The same turns and mirrors carry the whole set onto itself and the rows of a family onto each other. Which other rows belong to the same family as each row named below? List them in the order they appear above.
These 36 rows form 6 families of 6 rows each.
z_899: [ 24.5 -18.2  -6.1   2.1  21.6  20.3  15.2 -33.4]
z_610: [ 18.0 -25.8 -27.9 -17.3  32.5   4.9 -15.7 -19.5]
z_142: [-11.8  -3.0 -13.1 -30.6   7.7   9.7  -1.2 -19.5]
z_857: [ 24.9 -17.7 -12.5 -24.2  14.1  27.8 -11.7 -23.4]
z_961: [  8.4 -12.7 -26.2 -20.8  -0.9  19.1   1.2 -12.9]
z_167: [  1.2  -8.7   6.5 -19.5  40.6   8.4   9.2  -7.5]
z_994: [  2.7  -7.1  -2.2 -17.4  15.2 -14.3  10.2  -4.9]
z_993: [  4.8  -8.5 -17.6 -26.9   1.1  18.9  -8.8 -32.3]
z_280: [ -6.5  -6.3 -18.9 -21.2  10.2   9.0  10.3  -2.2]
z_445: [  5.4 -21.3 -22.4 -18.7  40.4  -2.6  -9.2  -9.1]
z_393: [ -3.0  -6.3   8.7 -11.0  34.0   5.8  15.4 -33.4]
z_971: [ 28.9 -19.2   0.2 -12.5  28.9  26.0  -2.3 -30.9]
z_868: [-14.3 -27.3   1.2 -14.5  25.9  -1.1  16.2 -28.9]
z_806: [  9.9 -23.0 -27.6 -21.1  33.3   1.4 -14.2 -12.0]
z_847: [ 16.4 -25.4 -17.3  -8.5  46.1   1.2  -5.6 -20.4]
z_415: [-15.4  -1.5   0.1 -22.9  24.4   2.6  10.7 -20.4]
z_355: [  7.4 -35.6  -6.4 -10.9  13.5  12.6   5.3 -46.1]
z_439: [ 12.8 -11.8   4.7  -6.7  26.6  16.1   8.3 -46.7]
z_780: [-10.7 -28.3 -17.0 -27.0   2.9   6.9   0.4 -26.0]
z_911: [ 32.6 -18.6  -6.6  -6.8   6.8   4.1   0.2 -30.7]
z_728: [ 12.2 -10.5   6.2  -5.6  25.7 -11.9  16.0 -15.7]
z_427: [ -6.0  -7.1  -5.2 -10.9  27.7   3.5  23.3  -5.8]
z_648: [  2.4 -34.2 -16.0 -20.1   2.1  13.4  -1.5 -38.3]
z_347: [  8.5 -22.8 -17.6 -13.2  46.7  -2.6  -5.2 -13.7]
z_456: [  8.9  -9.2 -13.6 -24.0   0.4  -6.6  -0.6  -6.2]
z_158: [ 23.9 -14.8 -15.7 -18.0  -3.3   1.4  -5.4 -20.2]
z_542: [ 27.0 -16.5   4.8  -0.8  20.2  -3.2  11.3 -29.0]
z_95: [  7.8 -11.7 -15.1 -33.2  12.4  21.0 -11.1  -7.5]
z_667: [ 17.0 -15.1   9.7 -10.1  42.3  16.5   8.3 -22.8]
z_195: [  9.3 -12.5   1.5   1.0  33.3   9.7  24.9 -22.4]
z_691: [ -0.5 -32.7   1.5  -7.7  25.2   5.2  14.4 -41.7]
z_622: [-19.4 -25.1  -8.2 -24.1  14.5  -0.3   9.0 -21.5]
z_376: [ -3.2  -7.5  -5.2 -30.4  25.2  10.9  -1.2   0.6]
z_267: [ 20.9 -27.2 -23.1 -11.6  39.3   5.6 -11.7 -23.6]
z_485: [ 16.3 -13.5  -9.4 -14.6  10.4  22.2  -4.2 -46.0]
z_96: [ 24.0 -18.3 -20.0  -8.9   5.8  25.4   4.1 -29.0]

Same family as z_347: z_610, z_445, z_806, z_847, z_267
Same family as z_667: z_857, z_167, z_971, z_95, z_376
Same family as z_393: z_142, z_993, z_415, z_439, z_485
Same family as z_648: z_868, z_355, z_780, z_691, z_622

